In the rows, 128 means zero.
Where one turn sends some rows of the set: a few examples, then the rows asked:
geban: [163 120 120 146 128 131 95 132 115 129 141 145 121 130 90 130 112 164 107]
vuv: [154 126 129 144 117 121 121 120 142 179 131 147 95 121 111 102 138 138 105]
Soro: [149 125 143 143 102 130 131 110 125 185 136 147 125 131 129 127 137 118 103]
Gel: [122 121 112 152 112 125 135 99 151 131 142 162 126 147 100 128 147 109 118]
Lub: [140 145 122 148 111 169 99 126 112 98 155 154 117 125 100 113 129 135 139]
fak: [146 114 118 142 108 149 104 73 153 121 151 133 93 131 142 122 125 143 126]
velos: [144 124 133 147 115 132 92 102 140 149 135 134 122 152 86 141 105 105 138]
Balem: [161 156 132 136 128 145 106 156 126 142 117 152 129 151 106 131 126 142 132]
zulot: [158 147 123 121 108 160 123 114 127 97 135 141 138 141 125 133 105 118 145]
nadu: [137 105 99 155 133 136 126 129 138 135 133 121 110 126 122 110 135 119 155]
Fur: [144 144 114 146 115 145 107 103 126 83 117 135 132 132 113 111 121 149 143]
doru: [137 147 125 141 111 140 136 100 129 124 130 143 145 94 136 137 119 111 103]
dif: [155 137 130 142 106 131 116 151 135 130 159 133 129 107 126 101 110 127 103]
mek: [143 141 146 136 114 129 112 103 134 139 136 98 94 130 102 109 107 144 124]
Repig: [143 97 131 144 112 131 93 108 134 139 128 141 101 112 126 101 125 108 146]
zure: [138 78 126 128 110 138 116 122 131 132 118 138 118 130 120 134 143 126 133]
Mivep: [161 137 110 138 127 173 124 114 139 97 155 136 130 131 105 105 125 118 118]
Luvi: [166 173 114 158 105 130 109 130 134 127 130 165 119 152 104 135 117 121 116]
gasa: [160 126 114 143 97 148 117 91 137 158 140 147 112 130 110 143 161 107 99]
teso: [153 158 134 167 117 149 117 135 132 130 106 135 126 129 123 89 123 129 104]
sogal: [138 128 138 139 109 132 104 110 126 182 114 145 105 123 104 142 136 146 113]
pafi: [168 176 127 167 115 133 103 114 127 126 130 121 133 141 105 124 126 132 101]
bavip: [167 133 127 149 137 148 132 106 129 114 130 123 141 117 126 130 125 143 158]
Tul: [173 139 107 119 116 117 103 103 142 167 125 132 108 143 118 132 133 115 137]
pelop: [140 145 102 133 133 125 104 89 128 127 124 175 121 120 112 145 106 140 124]
geve: [123 139 107 152 126 156 115 122 109 122 140 150 121 133 138 108 108 148 153]
Bimaf: [151 173 106 153 116 143 137 120 134 119 121 147 118 138 101 139 137 136 92]
vepov: [136 113 112 163 111 185 111 111 137 109 143 145 123 129 118 122 121 147 108]
Zef: [146 111 127 131 115 143 113 117 136 130 159 131 111 127 124 156 154 145 156]
lal: [136 106 123 163 102 165 118 103 111 138 136 132 100 132 136 126 106 109 136]
Dig: [150 133 123 143 99 124 114 116 99 161 109 110 107 137 118 124 140 144 124]
ruze: [129 142 108 147 85 134 110 115 125 156 136 147 87 124 128 99 150 127 107]
Deral: [144 176 145 149 106 166 112 103 127 134 134 169 121 125 134 124 129 122 104]
foso: [160 164 119 132 143 148 110 99 152 129 125 160 130 144 111 133 145 148 107]
rara: [142 197 119 140 110 142 113 128 126 132 142 136 113 130 118 129 122 132 109]
nasi: [133 135 120 135 113 117 108 91 150 179 116 145 121 132 130 122 131 128 109]
Vari: [117 142 143 133 94 132 151 116 123 132 155 141 96 126 118 120 140 141 121]
Bif: [141 103 143 133 124 152 108 81 109 142 147 126 104 112 131 118 137 123 125]
vofe: [130 102 116 102 127 139 116 103 135 138 148 144 99 132 138 119 137 135 129]
Lelon: [169 132 126 136 112 166 107 118 168 115 156 154 119 117 126 132 114 127 144]

doru goes to velos
zure goes to Lub
Deral goes to Tul
Now these:
fak goes to bavip
rara goes to nasi

Where one turn sends some rows of the set: a few examples, then the rows asked:
Tavub: [141 143 117 147 114 135 92 119 153 109 126 145 123 137 143 150 114 127 126]
reg: [137 119 153 126 110 140 95 121 150 107 146 144 150 128 156 145 135 123 132]
mirab: [109 123 117 127 153 121 165 123 129 159 124 122 137 124 128 102 110 119 126]
pibad: [116 136 129 125 155 116 146 99 118 157 122 128 140 123 139 110 107 108 106]
far: [131 140 135 116 148 101 129 99 108 138 121 132 135 137 146 116 110 100 102]
Pob: [144 142 127 156 129 127 87 120 159 105 128 152 121 131 144 142 127 130 124]
Mezop: [142 121 147 128 106 144 103 127 162 118 147 144 148 139 159 143 127 122 136]
pez: [109 137 138 137 144 126 138 101 145 154 100 138 146 108 116 104 128 117 119]
Vitab: [132 128 110 149 121 134 101 140 161 98 124 145 120 129 134 141 131 138 141]
vegu: [148 103 116 118 123 132 117 152 132 107 149 121 128 145 159 139 117 120 124]
raso: [140 136 111 153 111 142 102 134 165 110 130 142 121 139 136 142 116 135 140]
Salib: [136 110 149 129 118 136 98 135 160 105 143 145 146 126 155 136 145 128 135]
lugu: [137 140 129 131 126 125 153 106 120 153 136 121 138 155 134 111 89 110 124]
gebe: [112 140 131 137 133 135 145 99 148 161 105 134 144 118 115 108 114 118 124]
ven: [167 115 135 137 126 135 114 138 141 118 162 125 129 152 161 131 109 121 120]
dunel: [157 103 136 132 144 120 107 147 137 105 154 133 126 136 161 126 132 122 116]
pufin: [109 142 135 132 134 130 138 94 137 152 100 135 145 110 118 112 117 113 118]
giz: [155 105 134 139 125 138 120 146 127 97 165 119 131 137 144 128 121 136 132]
kes: [103 133 123 130 135 133 146 110 145 154 98 133 142 110 113 108 122 119 127]
fipuf: [120 118 107 117 139 114 164 143 133 145 123 124 131 147 131 105 109 115 135]
boso: [132 114 135 118 104 145 104 137 161 111 142 139 148 136 153 145 131 125 141]
kibem: [133 110 144 130 107 146 106 135 157 105 148 140 147 130 145 137 136 134 147]
kasi: [105 124 127 129 155 117 158 114 113 140 127 124 138 109 122 101 120 125 122]
bomar: [105 136 134 138 138 133 146 103 138 147 103 134 144 106 107 102 125 125 128]
sibal: [155 115 136 128 127 130 102 129 116 99 155 122 132 137 158 140 116 120 112]
lizit: [114 135 123 129 142 128 161 104 119 161 128 120 140 130 131 110 97 115 119]
Mureg: [112 118 126 126 143 113 154 128 103 116 131 119 135 123 111 100 125 130 135]
Mise: [134 126 154 141 165 96 139 115 121 133 138 137 134 127 131 89 130 122 114]
Kag: [137 135 126 158 125 130 95 127 152 91 131 147 121 122 130 138 131 140 134]
gupi: [117 131 140 137 164 113 151 103 118 150 129 129 138 114 130 98 116 122 110]

pibad goes to gupi
kes goes to gebe
Mise goes to Mureg
Now these:
vegu goes to ven
raso goes to Tavub
Mezop goes to reg

Where one turn sends some rows of the set: a few examples, then the rows asked:
ronev: [92 134 120 94 136 123 105 110 114 133 108 137 160]
kon: [126 136 110 129 158 130 107 101 143 139 111 142 104]
golu: [125 129 114 133 151 119 85 133 94 149 116 144 107]
sizu: [113 97 123 117 127 111 97 129 95 122 109 145 100]
kiz: [109 109 120 113 141 120 108 101 141 124 104 142 92]
malut: [137 140 145 108 154 120 117 131 121 133 168 134 138]
divu: [97 140 124 94 144 126 103 108 115 135 109 136 160]
simuv: [130 118 97 121 139 125 121 102 144 114 110 143 111]
mes: [129 129 146 103 132 118 130 135 115 125 168 150 137]
vema: [104 139 126 96 145 131 109 108 118 131 108 136 163]
zuzez: [117 120 116 105 154 117 97 98 135 119 104 139 92]
Zin: [102 132 132 97 139 131 113 107 121 130 108 136 163]
sifu: [121 133 115 91 137 97 106 136 105 119 168 135 134]
luneb: [143 106 141 112 151 127 100 117 102 108 108 141 107]
nit: [140 144 100 103 137 122 105 114 115 106 113 116 102]
levur: [120 153 96 123 134 121 100 124 116 142 116 119 97]
kabim: [108 133 125 112 132 102 110 142 113 148 169 138 130]
Pedit: [130 117 142 104 130 115 131 132 123 117 167 136 140]
Bofe: [136 139 126 134 133 143 127 116 135 137 116 120 104]
zelum: [135 136 139 106 148 135 106 108 125 119 108 115 92]
dotog: [95 131 131 101 136 131 114 109 121 137 108 137 161]
Bipog: [126 134 146 88 155 105 99 129 109 123 164 131 125]
lop: [113 121 147 99 124 110 125 137 112 130 166 149 129]
vuvi: [136 104 106 140 121 127 123 131 108 123 117 146 123]
ket: [123 126 83 117 140 116 109 106 135 116 110 143 109]
Ziman: [152 127 98 125 148 123 101 126 95 113 117 142 124]
vorav: [138 115 141 144 148 140 110 126 112 145 115 145 112]
dipoz: [103 125 120 112 119 116 105 121 120 135 109 119 83]
tinoz: [112 130 101 132 147 123 106 108 140 147 111 144 101]
bimet: [104 112 151 102 127 106 118 137 119 136 163 136 124]
Zemi: [118 141 125 95 135 102 110 140 101 128 169 148 131]
Larap: [108 133 136 102 128 105 115 143 106 140 168 150 128]
busar: [124 118 110 121 107 128 130 119 129 117 114 121 102]
lutu: [131 140 151 98 147 119 117 131 111 129 167 147 133]
kel: [125 140 141 87 146 108 108 133 102 121 166 145 129]
Bulu: [92 132 121 101 132 127 112 113 118 137 110 137 162]

zelum goes to nit
dotog goes to Zin
tinoz goes to kiz
Now these:
kel goes to Zemi
malut goes to Bipog
golu goes to sizu

Where one turn sends some rows of the set: a few examples, then the rows asked:
Zamat: [139 129 94 116 148 151 109 135 156 118 111 105 124 159 144 115 138 145 130 136 133 136 136 131 139 122 107]
sido: [101 146 157 149 143 121 117 116 84 136 125 137 130 124 127 146 135 148 114 111 145 119 158 121 131 125 144]
gama: [122 122 115 102 135 115 122 159 150 121 126 145 127 123 119 147 150 112 141 152 115 130 112 127 94 133 116]
Sikep: [97 144 148 163 142 125 106 116 91 138 130 139 127 126 136 147 141 156 116 124 145 128 155 130 127 120 152]
Zuzik: [136 118 117 108 122 111 114 165 142 151 118 118 109 145 118 137 99 121 130 155 132 135 130 163 122 120 113]
Fadu: [118 125 121 104 138 109 122 156 151 119 125 146 129 125 117 142 146 110 141 149 115 129 108 128 93 132 115]
Ziz: [117 122 121 103 137 105 121 158 151 127 125 146 129 125 123 141 142 110 143 153 114 131 107 128 95 129 119]
godi: [132 136 104 120 153 140 109 131 160 116 108 107 127 162 142 107 131 143 132 130 132 134 129 135 136 120 105]
vene: [105 145 152 147 139 129 117 119 82 133 126 136 128 122 126 151 142 149 112 112 145 120 163 118 130 127 143]
toda: [137 123 97 115 147 144 106 138 155 133 113 104 124 156 154 114 130 143 134 145 134 141 134 130 143 118 112]
tisuk: [106 139 150 146 138 130 116 122 81 143 128 135 128 120 132 154 139 149 114 118 147 124 163 116 133 126 147]
tamas: [142 131 112 111 123 123 119 157 142 117 112 122 106 151 95 137 119 123 120 135 130 126 136 167 110 129 99]
kida: [131 131 124 115 131 103 116 157 148 133 110 121 111 152 105 128 99 120 127 139 128 127 127 171 114 122 104]
Nof: [99 146 148 164 142 127 107 114 90 132 129 140 125 127 132 148 144 156 115 122 144 125 156 131 127 121 149]
Koris: [120 119 116 101 134 112 121 160 148 128 127 144 127 122 123 146 146 111 143 156 115 132 112 126 98 130 121]
zogor: [101 144 144 162 139 132 106 116 88 135 131 139 124 125 132 151 147 156 114 124 145 127 158 129 127 122 150]
sonep: [102 141 156 147 141 121 115 119 83 144 127 136 129 122 133 149 131 147 116 118 145 122 159 118 134 124 147]
zomon: [101 142 145 162 140 129 106 118 88 139 132 139 124 124 136 150 144 157 116 126 145 128 158 129 129 120 152]
veged: [149 118 104 104 115 130 116 165 137 137 119 117 104 144 108 146 119 124 124 151 134 133 141 160 119 127 108]
kal: [129 130 105 120 154 134 107 134 160 130 110 106 128 160 151 106 121 142 135 138 131 138 128 134 142 117 111]

kida goes to tamas
tisuk goes to sonep
Nof goes to zogor
Now these:
gama goes to Koris
kal goes to godi

Where one turn sends some rows of the set: a few examples, then the rows asked:
Val: [130 140 141 149 143 111 142 157 117 125 152 150 96 120]
bidis: [110 137 164 125 127 129 131 137 120 120 141 142 102 85]
fosez: [133 139 135 141 161 120 111 126 147 125 117 124 125 124]
dil: [98 126 161 132 126 127 141 120 102 126 151 135 107 108]
lam: [122 126 147 116 142 112 124 125 134 123 142 106 113 129]
Tupi: [134 149 138 127 113 117 135 120 128 128 129 114 117 101]
fiki: [126 123 153 113 126 139 123 107 151 117 169 147 151 109]
bitu: [112 143 160 131 125 147 177 147 131 153 133 157 127 111]
kopel: [120 129 158 142 152 140 136 138 116 164 165 159 135 142]
dapon: [130 126 134 136 142 118 181 133 134 151 136 130 133 142]
kebu: [111 142 139 158 131 144 153 106 112 131 137 137 113 121]
daron: [143 131 133 114 162 127 138 167 154 136 139 141 109 115]
Ter: [118 139 145 136 152 169 110 132 144 125 148 135 113 128]
Sil: [122 115 140 148 154 111 168 127 126 159 128 136 138 126]
lave: [101 124 154 155 153 140 142 100 107 129 146 144 125 107]
Keb: [128 122 163 151 128 159 119 142 137 136 164 174 130 110]
Zipi: [136 107 141 135 128 131 122 104 128 151 158 148 138 145]
zoze: [131 146 138 117 138 148 122 122 123 156 179 154 136 127]
zoged: [125 122 146 120 147 129 180 124 130 136 150 148 124 79]
zese: [123 151 159 132 114 128 141 130 134 106 139 136 111 88]
Dol: [126 119 150 135 143 139 193 127 144 134 155 139 132 124]
nuzu: [126 133 159 117 123 160 135 105 133 142 176 157 140 112]
nov: [130 137 147 129 134 150 186 128 140 118 166 147 128 100]
Zerag: [147 125 156 152 142 126 141 167 150 136 129 133 114 97]
kuz: [135 123 143 131 164 119 160 118 137 164 135 147 156 108]
tedob: [144 138 138 134 134 116 137 116 144 128 131 100 126 122]
miba: [133 138 138 133 148 89 142 126 132 109 147 131 128 99]
bis: [142 130 131 148 164 129 116 145 158 127 138 141 134 137]
Nog: [137 120 132 121 172 122 120 153 157 132 148 144 133 129]
lino: [113 110 155 100 136 126 125 124 154 115 141 157 140 98]
pul: [149 146 142 144 141 143 126 120 137 152 158 161 159 93]
Rebut: [134 128 147 121 163 153 127 134 166 122 148 136 140 86]
zekal: [113 110 154 115 161 118 122 138 160 111 142 150 135 115]
linud: [118 119 145 126 144 128 103 109 147 124 133 158 146 100]
veb: [130 136 160 147 117 127 171 135 136 114 147 140 125 83]
gozos: [132 137 140 122 124 157 131 151 155 126 152 171 117 126]
Kob: [146 142 149 151 154 119 139 134 148 153 144 161 167 104]
Libo: [109 110 156 158 154 134 161 106 120 142 137 139 131 128]
Zarun: [124 132 152 150 116 157 123 145 146 118 133 165 119 125]
rubuv: [160 106 145 140 129 135 150 131 151 151 161 164 145 114]
pif: [133 131 150 127 128 123 137 152 117 152 132 138 101 84]
sata: [141 113 148 132 150 127 142 160 130 158 140 131 100 103]
nureb: [132 131 164 143 126 163 133 110 135 146 163 165 146 99]
divek: [132 144 134 137 141 142 161 125 129 160 144 145 133 154]
dat: [98 142 160 127 131 127 157 106 125 142 122 135 148 115]
gito: [122 149 140 118 146 128 133 133 125 155 167 151 134 154]
milus: [145 142 149 136 144 121 155 115 153 138 157 141 173 119]
tadu: [125 131 150 149 144 138 125 152 160 108 134 157 122 136]

lam goes to linud
gito goes to lave
Now these:
bidis goes to bis
Rebut goes to rubuv
pul goes to Dol
Keb goes to divek

